[[ 43 -30 -38  41]
 [ 30  10  20  37]
 [-33 -34 -40 -25]
 [-36  35  31 -32]
 [ 29  47  39  23]]
->
[[ 43 -30]
 [ 30  10]]

[[-12 -32 -11  -8]
 [ -8 -17 -19   2]
 [-25   8   6   3]
 [ 21 -43 -32  27]]
->
[[-12 -32]
 [ -8 -17]]

[[ 17  17]
 [-20  -1]
 [ 54 -43]
 [ 24 -26]
 [-23   2]]
->
[[ 17  17]
 [-20  -1]]

[[ 17 -12  -9]
 [ 31   5 -40]]
->
[[ 17 -12]
 [ 31   5]]

[[  8   5  15 -14]
 [  7   4  13 -12]
 [  4   3   9  -8]
 [ 45  -6  45 -13]
 [ 40  -8  46 -16]]
->
[[8 5]
 [7 4]]

[[10 21 29]
 [-9 -4 -2]
 [11 24 46]]
->
[[10 21]
 [-9 -4]]

[[-55  -4]
 [ 13  33]
 [ -4 -23]]
->
[[-55  -4]
 [ 13  33]]

[[ 16  33  33   1  52]
 [-10   4   2 -12   9]
 [-37  21 -11 -29 -17]
 [ 34  -7 -20  40 -30]]
->
[[ 16  33]
 [-10   4]]
---
[[-15   3   9  -1  22 -38  -4  32   7  23]
 [ -8   3  -2 -13  17 -19  -6  21  10  12]
 [  1  -5  -7 -11  31 -10  -1  14  -1  29]
 [  5  -9  -3  -2 -24  -2  -6 -12   9  -4]
 [-24   7  14 -10  12 -41  -2   9  10  -1]
 [  2  -7   2 -34   2  -8  -1 -11  -1   4]]
->
[[ 23  12  29  -4  -1   4]
 [  7  10  -1   9  10  -1]
 [ 32  21  14 -12   9 -11]
 [ -4  -6  -1  -6  -2  -1]
 [-38 -19 -10  -2 -41  -8]
 [ 22  17  31 -24  12   2]
 [ -1 -13 -11  -2 -10 -34]
 [  9  -2  -7  -3  14   2]
 [  3   3  -5  -9   7  -7]
 [-15  -8   1   5 -24   2]]

[[-13  -2  12  21 -11  -8 -23   1  -4   6]
 [  5   8 -22  46 -33  19 -12  16 -27  12]
 [ 13  10 -25  35 -18  15 -27  13 -23  15]
 [ -5  -1   4   7  -3  -3  -7   0  -2   2]
 [ 10   7 -14  11  -1   6 -21   5  -9   9]
 [  8   9 -22  43 -28  19 -16  16 -26  13]]
->
[[  6  12  15   2   9  13]
 [ -4 -27 -23  -2  -9 -26]
 [  1  16  13   0   5  16]
 [-23 -12 -27  -7 -21 -16]
 [ -8  19  15  -3   6  19]
 [-11 -33 -18  -3  -1 -28]
 [ 21  46  35   7  11  43]
 [ 12 -22 -25   4 -14 -22]
 [ -2   8  10  -1   7   9]
 [-13   5  13  -5  10   8]]

[[ -3  10 -23   8 -23   0   2   3]
 [ -1   4 -19  -4  18  -9   4   0]
 [-12   0 -11  -3  -8 -35 -10  14]
 [  2   8   3  -3  18   0  16 -13]
 [ -6  -6  -8  -5  11  -8  30   4]
 [ 15  -7  -1   2   0 -12  -5  17]
 [-15  -6 -10  -3  16  25  16  -2]
 [ 12   5 -13   4 -21   5  -3  22]
 [  1   2 -25   2 -44  14  12   2]]
->
[[  3   0  14 -13   4  17  -2  22   2]
 [  2   4 -10  16  30  -5  16  -3  12]
 [  0  -9 -35   0  -8 -12  25   5  14]
 [-23  18  -8  18  11   0  16 -21 -44]
 [  8  -4  -3  -3  -5   2  -3   4   2]
 [-23 -19 -11   3  -8  -1 -10 -13 -25]
 [ 10   4   0   8  -6  -7  -6   5   2]
 [ -3  -1 -12   2  -6  15 -15  12   1]]

[[  9  36  23  -9  -7   1   3  -7]
 [ -1  41  19 -18   8 -33  -9   1]
 [-53  -3  12   2   8   7  12 -16]]
->
[[ -7   1 -16]
 [  3  -9  12]
 [  1 -33   7]
 [ -7   8   8]
 [ -9 -18   2]
 [ 23  19  12]
 [ 36  41  -3]
 [  9  -1 -53]]

[[  6  43   1   4 -12 -17  -5   4  24   3]
 [  1  23  24   3  -8 -12 -24  -3  -1  14]
 [  3  22  17   1  -8  -9 -14  -9   8  12]
 [ 16  21   6   8 -21  -4  -3 -10  12   6]
 [ 25  26  -1   8 -28   6   3  -3  19  12]]
->
[[  3  14  12   6  12]
 [ 24  -1   8  12  19]
 [  4  -3  -9 -10  -3]
 [ -5 -24 -14  -3   3]
 [-17 -12  -9  -4   6]
 [-12  -8  -8 -21 -28]
 [  4   3   1   8   8]
 [  1  24  17   6  -1]
 [ 43  23  22  21  26]
 [  6   1   3  16  25]]

[[ -3 -23 -25  16 -15  27  36  -2  38  -1  -2  11  -2 -22  -3 -18]
 [ 44  -1   2 -25 -10 -37 -41  40 -40  36  35 -24  33   0  44  -1]
 [ -4 -30  54  19 -25   1  -4  -8  -4  -4  -4  28  -3  50  -9  46]
 [ 27 -18 -27  36  -2  12   9  23   8  23  23  31  20 -26  26 -24]]
->
[[-18  -1  46 -24]
 [ -3  44  -9  26]
 [-22   0  50 -26]
 [ -2  33  -3  20]
 [ 11 -24  28  31]
 [ -2  35  -4  23]
 [ -1  36  -4  23]
 [ 38 -40  -4   8]
 [ -2  40  -8  23]
 [ 36 -41  -4   9]
 [ 27 -37   1  12]
 [-15 -10 -25  -2]
 [ 16 -25  19  36]
 [-25   2  54 -27]
 [-23  -1 -30 -18]
 [ -3  44  -4  27]]
---
[[ 49   3  -3 -15]
 [ 47  -5   8 -19]
 [ -7  32 -39  -3]
 [ -7  -4 -42 -28]
 [-35   0  33 -17]]
->
[-15   8  32  -7]

[[ 51   7  -5  22]
 [-26 -13   3   9]]
->
[22  3]

[[-23   8 -19]
 [-44 -17  32]]
->
[-19 -17]

[[ 30  -9  46   3  48]
 [-41  -8  18  44  -3]
 [ 11  39   7 -17  53]]
->
[48 44  7]

[[ -5 -38   7  49   3]
 [ -8 -38   4  54   2]
 [ 10 -39  27  17  10]]
->
[ 3 54 27]

[[-10  23 -34  -9]
 [-17  13  31  -4]
 [ 38 -51  44  24]]
->
[ -9  31 -51]
